(in the rows, 128 means zero)
The rows of R fall into several groups, and each row is roughly a mix of its group's hidden directions.
R:
[[138 127 117 138 135 150 127  84 155 178]
 [115 174 152 137  89 133 156 150 138 138]
 [154 133 134 137 124 120 125 107 192 152]
 [149 145 135 136 165  70 121 119 144 126]
 [157 172 132 145 110 140 160 146  96 136]
 [134 102  90  92 154 143 126 157 149 147]
 [157 110 150 115  67 130 124 128 143 115]
 [113 142 137 133 116 129 109  80 112  79]
 [146  98 135 171 178 130 131 126 111 125]
 [113 119 144 136 119 162 113  66 131 136]
 [138 183 136 156 125 102 112 116 125  97]
 [170 106 108 103 126 119  81 135 142 142]
 [110 134 126 190 161 116 134 112 114 122]
 [157 175 153 123  97 134 129 159 144 136]
 [145 127 173 145 105 117 140 104 148 168]
 [138 133 155 165 105 142 125 133  92  87]
 [129  91  81 124 151 101 103 108 130 133]
 [160 183 162 147 118 117 131 130 140 124]
 [160 116 105 123 188 117 115 124 127 109]
 [115 111 120 102 116 111 111 174 158 161]
 [126 158 175 132  78 128 131 137 134 142]
 [112  78 136  92 134 129  94 105 133 122]
 [146 128 162 132 156 168 135 123 101  92]
 [112 107 135 119 138 148 123  67 158 122]
 [148 140 134 139 144 122 131 110 189 159]
 [121 174 131 107 104 122 127 121 118  77]
 [ 92 112  90 106 155 112 133 106  99 116]
 [102 128  84 140  91  96 122 118 138 150]
 [ 99 116 106 133 165 130 116  80 153 128]
 [128 113 144 123  79 155 132  99 137 166]
 [111 118 123 129 128 148 113  59 134 119]
 [114 122 134 156 170 133 104  81 144 138]
 [157 127  99 105 137 134 159 163  96 106]
 [147  99 168 103  96 149  97 128 133 119]
 [124 182 113 150 103 126 158 144 109 113]
 [151  99 137 118  93 149 162 153 100 139]
 [131 147 145 152 111 126 125  74 153 159]
 [167 155 165 130 113 127 148 163 141 147]
 [153 178 147 145 123 122 138 161 101 138]
 [182 111 130 133 158 139 145 163 136 139]
 [168 102 146  95 165 138 103 140 137 129]
 [163 142 120 144  71 107 107 129 137 122]
 [ 97 122 105 153  82 148 129 106 101 119]
 [104 121 125 144 160 129  93  91 159 150]
 [139 129  61 140 156 121 124 123 122 110]
 [121 128  98 144 159 104 115 111 178 140]
 [107  98  93 126 162 135 125 106 155 160]
 [126 139 158 123 150 101 135 143 171  89]
 [119 144 149  91 119 100 119 172 134  99]
 [101 116 150 129  92 127  91 121 158  96]
 [135 108 161 147 128 102  99  84 107 114]
 [126 137 120  92  94 108 129 181 139 130]
 [153 138 156 121  97 109 135 177 125 103]
 [111 142 140 177 107 128 122 128 112  81]
 [110 170 137 172  97 121 128 135 152 113]
 [128 172 142 115 132  86 124 150 137  92]
 [100  73  91 109 126 136 122 133 111 129]
 [169 140  87 131 168 109 113 131 132 110]
 [120 139 186 106 124  96 114 140 150 119]
 [131 131  99 103 123 128 140 179 102  95]
 [ 97 134  88 107 126 106 131 144 170 108]
 [104 133 108 118  74 145 136 150 142 157]
 [167 121 125 149 112 138 175 135  93 132]
 [135  95 128  98 151 124 112 128 175 158]
 [ 98  77  93 112 151 138 127 124 133 145]
 [105  89 112 113 167 141 138 120 155 157]
 [ 75 120 120 139 120  88 149 113 140 151]
 [175 139 127 131 151 135 154 153 140 168]
 [146 139 163 154 110 117 140  91 148 164]
 [125  90 143 103  86 134 121 117 130  87]
 [144 163 134 169 138 111 137  81 139 135]
 [150 129 142 125 125 165 149 123 125 187]
 [155 107 124 128 104 100  75 104 126 135]
 [171 119 116 106 173 109 104 139 146 130]
 [111 102  84 113 171 108 136 137 143 114]
 [ 85 135 151 150  81 134 147 113 114 132]
 [ 94 141 119 115 159 107  85 132 161 120]
 [103 167 127 171 114 112 130 131 167 127]
 [141 163 138 149 150 137 129  86 158 157]
 [120 137  55 125 126 135 124 148 128 132]
 [150  94 116  81 159 134 134 125 110 154]
 [105 164  82 114 136 107 155 132 143 147]
 [132 164 108 152 168 110 132 152 133 162]
 [136 160 149 118  81 100 134 129 156 150]
 [143 103 163 119 135 137 101 109 155 171]
 [119  88 103 118 180 113 123 124 151 136]
 [120 140 100 110 118  97 115 172 159 150]
 [106 144  93 146 129 119 107 118  77 108]
 [105 157 121 135 135 111 130 109 167 176]
 [116 156  99 135  71 123 130 143 141 149]
 [103 103  88 151 147 124 130  94 103 107]
 [150 121 118 132  76 153 161 121 112 153]
 [101 135 110  96 141 108  96 168 148 113]
 [ 85  97 126 129 147 112  98  95 150 126]
 [110  80 109 128 169 114 121  98 116 121]
 [141 174 132 155 139  85 130 113 154 133]
 [136 144  88 148 121 106 119 169  97 149]
 [ 82  90  85 125 140 125 141 116 127 139]
 [171 169 132 115 135 146 133 168 143 124]
 [133 136 178 102 141 115 139 153 158 153]
 [146 104 156 131  86 152 152 112 120 160]
 [112  99 109  93 118 121 111 146 156  86]
 [138 106 121  72 142 130 123 122 143 169]
 [123 149 122 102 125  88 120 181 147 120]]

Each list below has two rows that fit no group; the rest each fit one group, if only roughly. Name those rows in the order they come.
- z_785: [152 147 124 123 121  72 115 162 139 148]
- z_282: [118 134 155 154 166 115 107  85 150 131]
- z_419: [149 150 170 125 122  84 146 158 134 121]
- z_603: [117  79 102 117 139 173 118 122 112 137]
- z_159: [147 122 137 176 161 121 139  96 135 158]
- z_221: [139 118 171 147  87 134 140 126  91 145]
- z_554: [141 169 110 128  81 136 131 161 141 146]
- z_899: [162 143 129  90  98 137 135 159 157 145]
- z_473: [129 130 142 158 166 120 121 116 164 171]
- z_87: [149 163 120 132 109  89 157 165 124 120]
- z_170: [151 139 118  99 138 131 139 136 164 181]
- z_373: [146 143 169 124  98 167 142 111 104 144]
- z_681: [128 122 101 133 147 160 137 120  85  86]
- z_551: [122 163 128 148 162  89 107 116 160 132]
 => z_785; z_221
- z_308: [131 116  99 122 175 114 143 132 153 169]
- z_422: [130 100 108  78 147 124 121 142 168 138]
- z_655: [126 136 151 117 123 147 147 158  69 119]
- z_330: [148 127 145 142 165  82 141 163 140 133]
- z_314: [148 148 156 141 104 129 162  99  97 102]
- z_25: [ 93 161 140 150 128 134 106  83 128 106]
- z_338: [142 118 161 101 104 152 122 103  90 153]
- z_699: [157 159 153 147  84 120 116 111 120 102]
- z_889: [121 100 126 120 150 160 140  92 146 171]
- z_146: [ 82 130 113 164  97 118 142 101 109 127]
- z_254: [ 80 150 132 156 100 116 106 114 141 103]
- z_406: [ 90 131 141 156 154 133 103  86 149 131]
- z_608: [117 161 161 170 105 135 118 102 119 147]
- z_321: [157 114 128 125 115 160 141 116 148 183]
- z_906: [160 121 153 118 106 150 128 141  77 106]
 => z_25; z_406
- z_809: [164 110 101 102 153 130 150 168 141 125]
- z_327: [ 78 118 110 136 126 112 108 118 138  82]
- z_438: [155 113 131 129 113 120 139 151 177 169]
- z_379: [178 134 143 143 122 141  90 142  94 137]
- z_484: [162 118 169 133 155 135 106 107 107  98]
- z_203: [143 101 112 119 112 104 132 185 148 141]
- z_395: [103  72  99 109 116 120 117 140 130 106]
- z_451: [119  93 124 123 111 143 116 130 153 186]
- z_298: [147 127 139  98  73 153 138 128 114 152]
- z_23: [115  99 153 102  86 149 124 125 144 163]
- z_604: [112  85 161  99 126 145 122 167 121 128]
- z_553: [120 159 119 156  70 146 127 127 111 122]
 => z_379; z_298
- z_567: [125 138 127 144 186  92 149 115 129 109]
- z_947: [131 132 113  94 137 119 138 168 168 162]
- z_517: [107 128  82 145 167 142 105  98 129 122]
- z_340: [106 115  81 134 150 137 126 136  89 158]
- z_845: [145  87 107  97 164 131 141 135 100 111]
- z_408: [ 91 124 105 162  94 109 128  96 111 129]
- z_717: [122 143 118 139 143  95 106 100 173  99]
- z_34: [120 123  98 156 157 120 148 145 101  85]
- z_367: [120 120 159  92 108  94 153 154 145 150]
- z_564: [112 143 149 185 136 126 126  94 104 133]
- z_758: [151 157 140 103 155 133 146 170 156 138]
- z_165: [149 188 128 146 115 125 114 137 151 151]
- z_385: [120 133 141 118 164 112 149 186 139 115]
 => z_367; z_165
- z_482: [144  77 109  92 160 128 124 139 143 123]
- z_309: [136 155 121 101 103 106 140 177 118 103]
- z_951: [102  76 162 120 122 137 114 100 112 135]
- z_152: [113 139 106 142 182 102  98 136 147 125]
- z_199: [114 103 161 123 184 118 150 109 128 123]
- z_987: [104  96 102 105 160 137 102 164 129 122]
- z_231: [119 132 108 140 106 138 103  69 105 116]
- z_877: [148 152 163 125 122 147 154 160  92 145]
- z_671: [160 112 114  96 173 146 119 156 141 125]
- z_5: [106  93 114 118 172 135 115 165 112 112]
- z_387: [129 172  93 153 129 140 123  96  96 121]
- z_606: [154 112 121  91 169 137 143 140 161 108]
- z_19: [117  75 132 124 133 135 100  90 104 118]
- z_543: [128 165 154 152 115 131 128 112 147 178]
- z_640: [129 161 119 153  90 129 145 153 121  86]
 => z_387; z_606
- z_953: [131  81 108 116 147 133 103  85 123 145]
- z_528: [118 137 107 144 136 162 127  89 100  88]
- z_46: [143 157 131 146  88 104 104 116 123  87]
- z_192: [126  89 101 108 108 148 134 169 122 156]
- z_836: [155 140 125 131 102 142 146 164  95  89]
- z_506: [131 150 134 157 152  90 118 112 165 156]
- z_696: [124 134 125 141 151  89 111 143 170 164]
- z_864: [139 166 169 149 117 151 163 115 141 129]
- z_981: [101 100  97 100 130 137 100 161 147 149]
- z_157: [110 133  92 165 104 109 122  93 106 112]
 => z_953; z_864
- z_970: [132 157 136 140 132  80 123 142 169 155]
- z_86: [110 141 139 143  58 138 125 125 121 139]
- z_235: [147 133 127 120  81 158 160 121  95 115]
- z_287: [131 102  95 111 181 114 142 127 136 153]
- z_418: [141 161 170 112 124 154 138 155 146  99]
- z_560: [ 96 100 161 133 127 126 125  98 156 164]
- z_754: [126 162 116 102 117 105 128 167 122  86]
- z_424: [106 142 117 143 178 106 121 109 166 116]
- z_597: [121 146 106 152 142 152 121  70 118 112]
- z_214: [119 121 160  96  92 138  95  99 134 149]
- z_210: [158 127 152 147 133 135 167 119  85 103]
- z_862: [165 142 139 153 136 144 154 136  78 134]
- z_765: [117 159 113 136 107 128 108  82 161 152]
 => z_418; z_560
- z_108: [159 127 102 125 150  77 100 122 146 137]
- z_68: [130 170 183 134 118 131 157 139 136 126]
- z_65: [159 155 122 143  83 123 119 149  90 135]
- z_167: [ 94 163 120 175 140 110 131 105 140 141]
- z_229: [110 106  97 137 116 155 115 109 142 178]
- z_986: [136 100 101  99 118 124 158 175 143 139]
- z_359: [149 147 177 123  97 127 133 125 143  89]
- z_396: [114 103  82 137 131 130 106  85 144 148]
- z_849: [108 107  95  90 129 128 123 129 149 174]
- z_998: [120 130 174 151 147 141 146 100 103  97]
- z_358: [128  88  94 113 110 134 129 161 117 165]
- z_822: [124  87 140 104 156 129 110  92 112 157]
 => z_986; z_849
- z_798: [120 134 111 143 147 104 103  92 175 111]
- z_249: [119 163 178 149  91 131 140 123 118 122]
- z_922: [149  97 158 114 121 146 112 117  80 106]
- z_747: [124 167 153 135 133 129 164 125 106  84]
- z_437: [116 150 106 111 147 119 160 167 161 148]
- z_598: [126 129 159 137 173  86 114 148 152 129]
- z_993: [121 143 128 138 116  96 113 146 101  72]
- z_982: [156 155 128 142 103  94 124 177 136 125]
- z_365: [125 147 108 163 160 122 122  83 103 145]
- z_93: [121 109 134 116 155 166 146 100 139 172]
- z_73: [160 124 136 143 135  88 152 166 135 158]
 => z_747; z_365
- z_806: [108 141 165 160  88 132 104 108 115 112]
- z_502: [122 106 132  93 117 114 125 190 127 125]
- z_657: [104 144 123 172  94 114 129  94 106 116]
- z_808: [ 86 107 129 153 148 116 102  88 119 111]
- z_132: [161 119 108 142 167 124 107 109 106  92]
- z_997: [109 135 130 113 170 115 105 147 121  79]
- z_393: [124 140 131 138 107 130 135 165  95  75]
- z_865: [105 127 116 128 114 114 110 129  88  74]
- z_245: [140 174 131 144 128 126 153 120 128 180]
- z_142: [159 110 178 110 103 142 120 152 132 147]
- z_990: [113  97  95 120  99 145 112  93  98 120]
- z_525: [127 116 105 132 161 105 133 151 176 157]
- z_205: [105 142 124 137 153  96 111 113 146  77]
- z_530: [ 98 112 138  82  96 156 105 136 124 113]
 => z_393; z_142
- z_558: [123 121  96 120 180 158 154 143 124 109]
- z_296: [138  92 154 160 170 134 118 103 117 143]
- z_985: [105 128 115  86 116 149 114 147 109  83]
- z_773: [ 84 129  96 135  94 159 154 138 122 134]
- z_400: [156 127 141 116 159 107 125 133 176 162]
- z_636: [140  94 149 145 114 162 143  91 117 158]
- z_857: [124 109  78 119 151  85 122 130 148 142]
- z_52: [148 160 177 110  92 150 132 131 132 134]
- z_579: [131 139 168 145  75 141 110 125 121 103]
- z_896: [107  78 128  94 154 135 140 129 159 122]
- z_114: [111  96  87 126 145 170 118 110 105 122]
- z_16: [140 127 158 163 170 125 127  85 122 124]
- z_649: [119 141 142 127 140 124 120  93 137 191]
 => z_400; z_52
- z_926: [109 139 150 110 100 126 102 104 167 162]
- z_37: [145 117 115 172 158 139 138  94 130 162]
- z_669: [131  76 123 106 158 123 110 137 164 121]
- z_860: [103  94 103 115 122 103 115 155 119  86]
- z_133: [118  84 148  95 123 128 142 170 135 108]
- z_634: [ 95  73 124  99 144 145 132 116 136 113]
- z_105: [132 169 159 150 134 110 124  84 138 109]
- z_992: [108  75 132  92 148 137 139 152 139 115]
- z_647: [123  75 140  93 106 150 144 149 124 122]
- z_82: [113 124  97 150 184 116 102 125 145 133]
- z_940: [133 146 159 104 120 119 139 148 103  75]
- z_291: [145 117 110 104 125 149 133 102 135 187]
- z_59: [148 132 147  91 125 104 134 175 104 107]
 => z_291; z_59
- z_581: [126 155  85 122 147 119 128 147 110  80]
- z_326: [116 127 101 109 145 130 103  95 154 172]
- z_516: [132 184 156 158 116 116 151 129 124 111]
- z_739: [133 153 159 135 163 129 138 103 176 136]
- z_811: [121 175 141 150  99 106 127 128 103  94]
- z_546: [161 161 105 151 121 116 166 136 103 107]
- z_935: [151 145 174 131  95 169 123 132 114 123]
- z_450: [122 189 120 135 102 123 152 133 140 154]
- z_217: [112  95 147 106 137 128  95  93 149 159]
- z_600: [144  89 150 111 118 138 153 170 100 124]
- z_426: [157 159 172 132 128 141 154 127 156 151]
- z_790: [109 100  79 134 151  91 125 109 130 137]
- z_612: [ 93 103 133 105 131 117  94  96 160 144]
 => z_326; z_811
- z_497: [142 142 105 129 166  86 114 130 167 120]
- z_823: [173 114 173 136 141 164 131 128 114 125]
- z_527: [153 184 100 147 115 112 132 147 142 124]
- z_520: [117 106 147  91 121 130  99 103 160 161]
- z_392: [107 160 146 117  85 124 114 111 159 155]
- z_284: [105  99 112 119 169 117 129 124 177 135]
- z_460: [100 110 108 125 112 135 107  95  90  93]
- z_318: [155 130 145 120 113 144 152 174 107 163]
- z_631: [109 139 114 138 161  85 117 151 145  91]
- z_816: [138 126 111 135  97 171 151  96  96 121]
 => z_497; z_823
- z_932: [128  89 155 126 106 142 127 122 145 180]
- z_368: [139 150 135 136 129 109 147 111 142 192]
- z_679: [117 128 173 118 147 140 117 107 109  80]
- z_272: [142 141 152 107 112 140 149 136  90  81]
- z_883: [131 123  94 119  92 151 119 147 107  84]
- z_508: [139 121 140 125 162 127 153 148 173 165]
- z_571: [127  87  90 118 107 164 139 137 111 150]
- z_90: [127 152 163 127 114 115 125 118 130  67]
- z_155: [148 147  75 138 115 136 156 142  98 113]
- z_83: [101  86  95 112 135 154 104 146 136 150]
- z_478: [112  91  72 128 112 114 102 123 127 126]
- z_364: [160 134  96 113 157 127 161 169 132 122]
- z_831: [120 141 102 116 133 145 135 131  87  75]
- z_271: [148 118 160 119  93 108 150 160 138 161]
- z_550: [101  98 110 119 174  97 135 121 149 145]
 => z_368; z_883
- z_938: [137 134 156 117 151  84 129 172 134 106]
- z_99: [153 164  81 154 136 108 151 136 124 116]
- z_147: [145 118 187 117  96 115 151 140 127 137]
- z_921: [180 138 162 144 113 112 125 122 131 163]
- z_706: [130  71 104 112 146 138 114 160 113 124]
- z_673: [139 168 128 170 119 133 154 141  93 109]
- z_842: [168 125 147 141 132 146  98 107  97  94]
- z_607: [101 144 111 131  98 121 129 143 131  68]
- z_772: [157 155 106 110 118 131 160 175 145 128]
- z_208: [145 157 143 157  91 141 133 152 115  89]
 => z_921; z_706
- z_351: [119 132 144 141 102 151 143 122 137 191]
- z_618: [121 114  95 135 138 149 140  67 122 113]
- z_713: [108  79 105 137 118 126 108  91 104 125]
- z_276: [136 147 117 121  98 139 144 153  93  81]
- z_427: [115 133 161 154  87 149 120  99 101 112]
- z_323: [154 176 167 133 129 142 150 137 105 141]
- z_761: [131 158 150  98  92 100 138 158 132 105]
- z_536: [117 144  74 160 120 107 101 121 108 127]
- z_595: [ 96  85  99 112 145 134 135 158 107 146]
- z_204: [137 118 110 164 155 125 123 102 151 175]
 => z_351; z_618
- z_307: [127 111 178 120 116 111 120 133 159 168]
- z_799: [153 138 160 111 103 152 127 111  90 159]
- z_348: [128 159 113 109  80 110 126 140 161 153]
- z_219: [152  91 127  97 158 170 118 142 120 122]
- z_477: [122  94 173 125 131 167 124 110 102 115]
- z_563: [136 126 120 138 178 104  95  97 128 104]
- z_920: [152 171 135 145 105 106 128 156 163 112]
- z_830: [148 156 117 123  72 121 155 146 130 146]
- z_693: [138 105 153 105 138 128 140 176 101  99]
- z_894: [123 119 161 147 181 112 106 114 152 135]
 => z_563; z_920
